In the rows, zero is written as 128.
name the system of each run
trace 1, T (9 x 22)
[[127 122 108 147 148 129  98 102 117 124 164 131  98 175 101  96 150 147
  151 119 120 121]
 [105 122 150 138 106 102 110 139 113 115 112 149 138 102  98 127 113  81
  112 152 136 141]
 [130 124 120  92 121 153 164 124 117 151 114  82 149 124 180 141 123 134
  119 134 128 127]
 [143 129  94 150 153 137 116 150 123 114 156 140 109 144 116  93 141 156
  169 111 134 118]
 [120 136 148 141 115 123 115 105 140 114 117 161 112 106  97 133  90 106
  116 131 111 150]
 [126 141 113  90 126 123 175 116 120 145 124  90 143 133 142 146 155 123
   99 142 131 126]
 [131 120 113 139 158 124 117 163 125 135 145 146 144 160 127 116 120 124
  181 101 140 117]
 [133 116 155 151 116 140  95  84 122 130 126 146  95 113 120 125  99 123
  121 141 107 129]
 [116 136 111 107 118 115 165 143 121 126 112  92 140 107 126 128 159 123
  106 160 130 116]]
trace 2, F (9 x 22)
[[109 148 163 124 104 134  85  53 101 118  81 101 147 148 159 151 126 134
   98 148 188 210]
 [118 121  74  54  89 137 125 168  67 131  97  88 168 126  85 148 154  94
   98 157 158 130]
 [138  99  94 104 130 141 120 203 111 136 182 176 136 176 106 116 124 112
  154  46 139 134]
 [198 111 158 163 102 157 100  92 130 134 155 194  73 108 122 130 137 159
  101  95 131 132]
 [141 141 140 119 101 113 138 157 173 120  77 132 124  52 103 159 142 134
  105 162  85  89]
 [ 84 129 152 122 160  85 136 149 177 153 140 117 151 177 153 146 136 115
  158 103  79 108]
 [127 119 161 177 153 105  86  52 100 145 151 135 121 164 128 112 140 120
  137 154 162 127]
 [118 109 107 129 111 142 110 150  85 109  87  94 142  66 123 104 106 116
  149 195 136 109]
 [102 117 103 102 128 145 151 194 138 120 146  91 141 150 178 101 143 155
  155  90 117 134]]
trace 3, K (9 x 22)
[[ 96 163 123 139 173 109 158 123 139 118  96  95 168 133 169 129  90 129
  172 150 157 148]
 [108 141 101 130 134 155 154 131 143 103 145  91  96 131 153  83 115 168
  152 118  92 139]
 [135 144 125 153 124 125 181 104 119 110 157 142 103 110 121  93 134 122
   89 139 152 152]
 [127 146 103  98 137 135 176 141 119 138 112 134 154 122 122 143  78  93
  130 125 142 148]
 [151 110 106 129 145 150 163 135 128 148 157 127 107 119 144 110 105 132
  152 120  94  85]
 [135 122 163 171 131 124 130  91 130 122 140 162 102 107 127 112  92 113
  127 135 125 129]
 [107 138 146 105 123 118 150 104 145 146 104 106 145 126 148 158 101 108
  119 143 103 136]
 [119 141 113 144 169 112 148 118 147 137 146 109 122 151 136 111 131 141
  160 136 107  99]
 [105 128 131 155 131 137 111 101 110 108 143 135 106 144 126  87  98 120
  139 127 129 158]]
trace 4, M (9 x 22)
[[112 179  86 115 159 120 125 148 173  94  74 106 136 105 105 142 101 162
  171 145 102 125]
 [106 151 171 140 145 119 140  87 155 137 136 114 140 181 196 136 143 150
  122  93 141 174]
 [141 123 131 144 129 101 111 128  76 130 123 136 154 120 101 120 173 107
  109 169 197 117]
 [120 113  84  80 113 168  75 166 110 119  97 102 138 130 110 135 108 145
  167 118 110 129]
 [117 117 141 140 115 141 173 143 142 118 178 128 102 137 178  83 135 144
  115  89 118 158]
 [151 132 146 148 114 112 128 113 118 123 121 177 119  89  83 143 113  94
   91 147 149 133]
 [138 124  94  70 131 149 118 112 120 161 114 102 124 148 109 165 115 131
  135 127  82 100]
 [109 140 124 162 172 101 174 151 157 120 166 136 129 150 154  90 130 131
  158 106 126 123]
 [121 119 177 159 122 106  77 101 134 130 104 157 132 114 128 144 113 110
  128 145 137 132]]
trace 5, U (9 x 22)
[[ 98 168 156 132 112 125  71 118 142  73  61 146 151 118 123 155  92 134
  126 119 174 221]
 [191  87 131  96  79 183 126 119  97 163 143 109 107 118 181 141 197 177
   85 101 137 109]
 [132 168  76 129 163  91 128 188 157  94 141 183 139 152  45 129 158 131
  148  84 143 128]
 [100  97 183 121  74 147  45  93 117 129 116 153 105 140 128 147  89 108
  106 109 102 179]
 [186  94 136 134 108 127 149 182 114 155 130 147 136  74 146 137 189 136
  109 137 151  61]
 [ 97 165  97 112 163 114  81 172 175  95  82 137 157 156 100 154 100 150
  197  92 121 158]
 [113  90 187 138  78 138  73  79 125 140 147 110  87 144 156 112 179 151
   82 130  89 134]
 [161 155 110 131 138  87 159 171 127 124 103 157 172  94  95 156 184 119
  110 145 195 109]
 [103 124 113  90 127 165  63 130 117 126 104 112 146 181 143 147  89 142
  171  80 127 177]]
trace 6, K (9 x 22)
[[150 127 108  96 109 134 183 161 131 142 180 162 123 157 127 133 158 121
   88  53 138 152]
 [197 126  94 120 147 156 119  92  72 154 128 158 126 123  94 148 111 122
  134 134 174 110]
 [120 103 132 119 106 133  98 169 126 127  91 133 131  70 110 137  82 100
  150 158  87  94]
 [126 108 183 142 122 103 141 139 178 155 156 154 116 138 162 143 155 130
  114  96  83 104]
 [143 150 147 135 154 123  91  42 131 146 120 137 121 173 116 162 130 139
  130 128 143 144]
 [ 83 134  99 108 122 122  97 130 109 115  90  72 138 125 102 115 126 126
  147 181 107 118]
 [ 94 111 135 150 131 103 146 184 140 114 162 131 134 147 150  85 161 124
  135 105 130 127]
 [154 136 133 126 127 158 125 106 107 128 138 142 129 151 158 137 125 146
  119  91 179 177]
 [145 142  98 105 118 146 131 134 114 120  83  97 135  80 116 137 131 143
  121 168 139 115]]
trace 7, Y (9 x 22)
[[119 109  74  77 124 131 114 162  93 151 114 110 141 127  67 138 103  87
  146 153  98  87]
 [104 100 150 169 153 110 137 159 138 134 190 154 122 172 153  81 127 113
  162  83 124 125]
 [163 148 152 166 136 144 138  63 127 123 109 116 120 102 179 126 131 167
  118 157 169 141]
 [119 143  93  74 117 133 150 142 135 137  86  89 139  92 103 158 104 118
  126 161  84 104]
 [ 85 130 125 130 139 105 133 161 156 113 176 151 123 185 110 105 131 112
  141  75 101 154]
 [149 136 146 168 133 142 104  72  99 111 131 142 116 132 137 111 135 145
  119 138 189 163]
 [145 112  97  90 120 148 142 135  91 157  95  97 146  86 118 149 107 108
  132 173 120  85]
 [ 99 121 127 131 144 114 154 177 164 133 170 139 123 160 139 109 123 125
  158  84  81 113]
 [132 154 155 179 136 132 123  77 142  99 130 145 104 128 151 110 130 163
  117 124 160 175]]
trace 8, M (9 x 22)
[[193 155 116 176 190 126 112  68 127 139 100 159 123  95 101 142  89 145
  177 166 150  82]
 [ 63 150 116 111 153 118  89  76 140 113 106  46 117 163 123 111 125 153
  161 172  68 127]
 [ 85 142 149 132 138  96 183 171 141 117 112  96 189 127 197 116 148 112
  133 137 177 161]
 [185 117 129 138 121 170  81  97  82 133 101 151 137 114 149 150 107 144
  143 125 202 151]
 [110 118  76 104 110 160 115 104  80 110 148  76  84 141  95  70 140 149
  122 153 101 130]
 [ 85 138 124 121 122 115 182 184 142 105 133 139 148 121 128 110  81  82
  123 107 127 171]
 [176 102 165 128 124 151 132  83 107 180 149 168 123 134 160 166  89 105
  114 105 139 123]
 [142 128  89 140 151 123 140 102 101 131 149 110  99 118  78  92 135 131
  138 177  99  72]
 [ 72 151 131 125 148 109 129 156 171 108 101 115 144 126 137 130  75 121
  172 125  93 140]]
trace 9, Y (9 x 22)
[[114  98 148 143 106 160 103 102 119 126 184 118  82 182 168  76 163 166
  112  81 113 163]
 [178 137 111 145 100 139 160 132 105 105 105 138 113  42 112 116 150 137
   89 172 175 120]
 [128 109 122  69 116 148 135 184 141 160 107 139 160 124 147 178  67  99
  150  84  89 120]
 [144 138 133 164 150 118 122  86 158 127 192 164  73 177 106 107 163 162
  126  81  97 125]
 [144 150 137 170 131 119  92 113 115  96  72 149 143  73 105 130 109 126
  142 179 181 136]
 [105 100 143  72 122 119 128 120 116 190 116  99 154 159 139 179 104  79
  126 136  80  93]
 [117 152 111 163 169  94 150 147 160 109 173 131 118 175 122  87 189 163
  146 103 136 116]
 [114 131 148 148 107 150  86 113 115  93  72 106 137  87 166 114 106 150
  137 157 165 171]
 [126 112 122  68  93 124 169 125 107 171 137 102 124 130 112 156 143  94
   77 143  87  99]]
trace 10, T (9 x 22)
[[ 69  74 183 130 117  79 115 168 143 163 204 148 133 205 147 108 167  77
  120  76  82 112]
 [150  94 207 195 134 112 104  86 107 157 108 136 146  98 204 124 130 119
  134 176 185 105]
 [142 143  79  87 114 158  88 153 130 104  44  69 137  66 118 152 141 187
  154 177 105  95]
 [ 69 141 116 121 115 131 132 176 187  76 155 116  96 162 132  87 138 169
  142  67  72 176]
 [137 158 169 181 135 100 135  72 121 110 150 177 127 149 132 122 143 115
   89 118 205 193]
 [170 129  97  59 106 144 102 133  86 158  75 122 174 117 100 204 137 115
  111 138 166 116]
 [126  77 120  95 100 158 128 189 138 149 175 128 104 144 152 107 140 144
  141  72  59  96]
 [143 127 183 215 142 101 153 113 156 110 159 179  93  92 146  91 137 129
  114 136 144 119]
 [148 181 118 102 145 111 133  99 149 132  47 109 162  91 114 196 122 140
  122 171 141 125]]
trace 11, F (9 x 22)
[[132  79 157 165 111 115 118 170 126 131 151 147 111  91 137  94 157 122
  127 143 108  79]
 [130 122 164 160 140 119 112 154 169 121 104 125 145 109 183 128 149 163
  158 129 133 111]
 [ 96 138 152 130 124 116  76 116 150 113  94  95 137 145 142 138 162 161
  134 142 126 143]
 [ 83 118 142 115 108 106  99 147 104 123 119 111 153 138 119 118 152 100
  114 147 147 149]
 [135  98 124 112 116 139 109 162  89 143 131 131 154 141 147 129 145 115
  138 114 164 133]
 [155 118 111 122 115 153  89 148 116 116 128 144 118 129 112 125 158 158
  134 109 142 123]
 [124 119 144 126  93 127 104 161 148 108 119 153 112 104 118 129 140 137
  113 114 111 139]
 [127 115 167 122 112 111 124 141 149 144 123 140 138 130 147 154 156 122
  112 116 117 120]
 [130 130 143 134 144 105  94 119 128 142 116 138 143 146 114 146 155 125
  139 138 134 106]]
trace 12, U (9 x 22)
[[137 134 117  73  95 145 130 107 130 143 113 109 112 130 109 167 139 136
   89 123  89 130]
 [126 111 131 113 132  95 146 159 131 161 160 152 144 161 120 139 149  91
  118 102 123 111]
 [122 115 152 157 148 116  78 117 121 135 119 153 136 138 120 129  92 107
  166 138 141 124]
 [128 109 120 126 106 149 107 140 108 119 106  97 120  93 142 108 138 147
  139 163 124 108]
 [111 156 118 124 136 116 161 165 163 104 121 112 141 129 147 120 149 153
  131 109 134 146]
 [134 144 149 133 137 132 114  70 140 134 133 140 115 162 136 147 133 140
  113 109 132 156]
 [158 120 104 110 113 132 126 117  91 147 131 133 122 120  95 135 146 116
  107 147 134 105]
 [109 122 113 116 130 125 125 182 125 118 129 138 147 135 124 119 105 109
  154 107 129 139]
 [128 110 161 162 127 133 112 114 143 129 141 141 107 124 159 112 120 144
  136 121 114 130]]

runs to name
trace 13 (2 x 22)
[[196 196 127 150 150 120 188  61 176 119 110 190  98  72  88 180 101 140
   86 131 128 132]
 [107 151  88  80 145 115 140 106 138 146 121 132 116 139  42 162  60  79
  136 138  43 101]]
 => K
trace 14 (2 x 22)
[[110 145 173 169 148  99 140  78 160 130 139 116 121 151 166 116 148 140
  126 138 126 137]
 [124 148 116 116 142 112  81 122 111 120  82 113 161 133 102 150 152 130
  148 162 166 125]]
 => T
trace 15 (2 x 22)
[[176 147 109 162 145 131 119  31  85 130 174 167  82 157  59 114 145 126
   97 134 174 143]
 [140 111  88 126 160 130 108 163  86 139  85 124 177  82 112 132  66  89
  196 180 159  83]]
 => Y
trace 16 (2 x 22)
[[121 106 196 170  92 127  61 101 125 109 126 161 105 124 134 119 134 129
  101 121 142 166]
 [146 111 102  66  80 139 135 144  97 142 112  90 128  98  99 148 177 127
   77 162 113  96]]
 => M
trace 17 (2 x 22)
[[169 163  72 143 164 158 170 111 114 110 136 116 117 121 141 103 133 176
  146 124 178 141]
 [105 120 104 116 110 167 123 135 119 114 104 108 111  86 121 110  51 122
  152 150  81 135]]
 => Y
trace 18 (2 x 22)
[[146 128  87  86 106 189 112 163 108 110  66 112 153  83 149 151  70 147
  158 123 152 160]
 [163 120 124 135 105 130 171 174 163 121 141 139  91  68 126 118 171 166
  107 128  78  78]]
 => K
trace 19 (2 x 22)
[[123  84 126 112 109 175 111  94  81 153 167  98  93 156 155  95 109 127
  131 120 100 137]
 [139 141 114 169 150  92 186 164 136 108 152 161 122  95 101  89 137 113
  126 143 147 104]]
 => U
trace 20 (2 x 22)
[[127 165 106 126 158 109 123 114 109 119  94 105 170 146 126 142 158 138
  134 153 199 150]
 [120 124  96 104 118 164 115 115  82 123 151 102 119 170 131 101 138 145
  126 106 153 170]]
 => U
trace 21 (2 x 22)
[[117 106 110  93  75 127  83 194 144 106 121 102 104 115  97 121 224 173
   99 121  71  92]
 [124  96 182 147  67 120  92 205 149 103 129 185 137 101 139 129 174 126
   91  86 152 160]]
 => Y
trace 22 (2 x 22)
[[ 76 168 120 150 174 102 143  56 108 120 166 125 132 217 113  97  91  91
  141 120 168 204]
 [162 113  98 108 106 180 151  75  40 149 122 113 122  89 124 121  66  91
  109 178 172 149]]
 => F
trace 23 (2 x 22)
[[163 139 127 122 141 106 140 148 162 141 136 153 132 134 117 164 189 151
  114 100 129  95]
 [117 135 156 151 140 105  71 111 157 125 112 166 120 137  96 147 105 119
  152 123 103 123]]
 => F
trace 24 (2 x 22)
[[143  77 118 160 110 175  89 125  95 115 178 156  57 113 104  62  97 141
  153 120  90 111]
 [122 153 133 149 110 103 200 132 139  99 115 137 115  53 103 110 108  94
   81 175 127 134]]
 => T
trace 25 (2 x 22)
[[176 133 130 127 124 128 174 191 183 130 126 201 112  63 108 165  93 121
  121  90  81  95]
 [154 161 154 138 165 107 187  57 198 163 149 135  99 144 146 163 138 152
  107 115  67  98]]
 => T
trace 26 (2 x 22)
[[144 132 106  86 141 133 110 137 117 159 106 137 159 147 108 179 105 111
  148 111 130 118]
 [132 107 111 127 125 134 106 111 115 137 172 140  89 160  87 106 137 125
  128 118  92 108]]
 => F
trace 27 (2 x 22)
[[164 101 137 124 137 167  70 112 113 152 131 142 127 159 165 145 121 156
  162  89 145 124]
 [150 114 134 148 121 124 118 108 135 132 129 121  89  83 105 116 154 152
  122 172  88  67]]
 => Y
trace 28 (2 x 22)
[[187 139 116 161 164 161 196 135 138 130 141 183 128  86 169 122  44 126
  164  88 162 139]
 [133 132 149 158 138 135 101   4 110 141 142 126  69 142  91 119  92 125
  117 170  94 121]]
 => M
trace 29 (2 x 22)
[[132 127 154 143 153 106  93 127 185 143  93 128 127 111 125 158 122 147
  171 147  63  62]
 [ 76 147 164 144 132  96 103  93 178 115 114  85 114 148 139 121 163 159
  131 153  73 124]]
 => T
trace 30 (2 x 22)
[[159 127 127 116 120 174 206  99 121 153 134 112 117  95 192 133  80 134
  113 123 128 140]
 [154 192  72 107 169 126 176 111 153 120 116 115 128 135 102 151 144 162
  132 122 137 130]]
 => F
trace 31 (2 x 22)
[[131 107  80 136 119 113 110 176  65 111 132 102 130  92  76  75 188 117
  133 198 158  71]
 [100  72 172 125 105 143 140 212 132 151 130 124 167 118 232 116  99 103
  157  93 120 129]]
 => Y
trace 32 (2 x 22)
[[111 167  87 117 164 103 152 161 134 110 127 140 155 152  86 131 113 110
  154 119 146 142]
 [116 103 161 138 134 134  88 110 120 156 143 145 131 177 158 139 110 114
  148 100 129 142]]
 => M
trace 33 (2 x 22)
[[ 88 113 111  95  91 158 116 158 125 108  93  77 119  88 135 114  96 134
  139 154  76 132]
 [107 146 109 154 139 129 182 141 142  99 163 111 109 142 161  67 142 157
  130 111 139 162]]
 => T
trace 34 (2 x 22)
[[155 131 147 142 158 133 170  86 134 166 160 131 129 164 188 138 135 140
  128 101 149 128]
 [145 167  98 140 152 125 100  87 118 103  89 129 119 106  75 135 117 145
  144 168 148 125]]
 => F
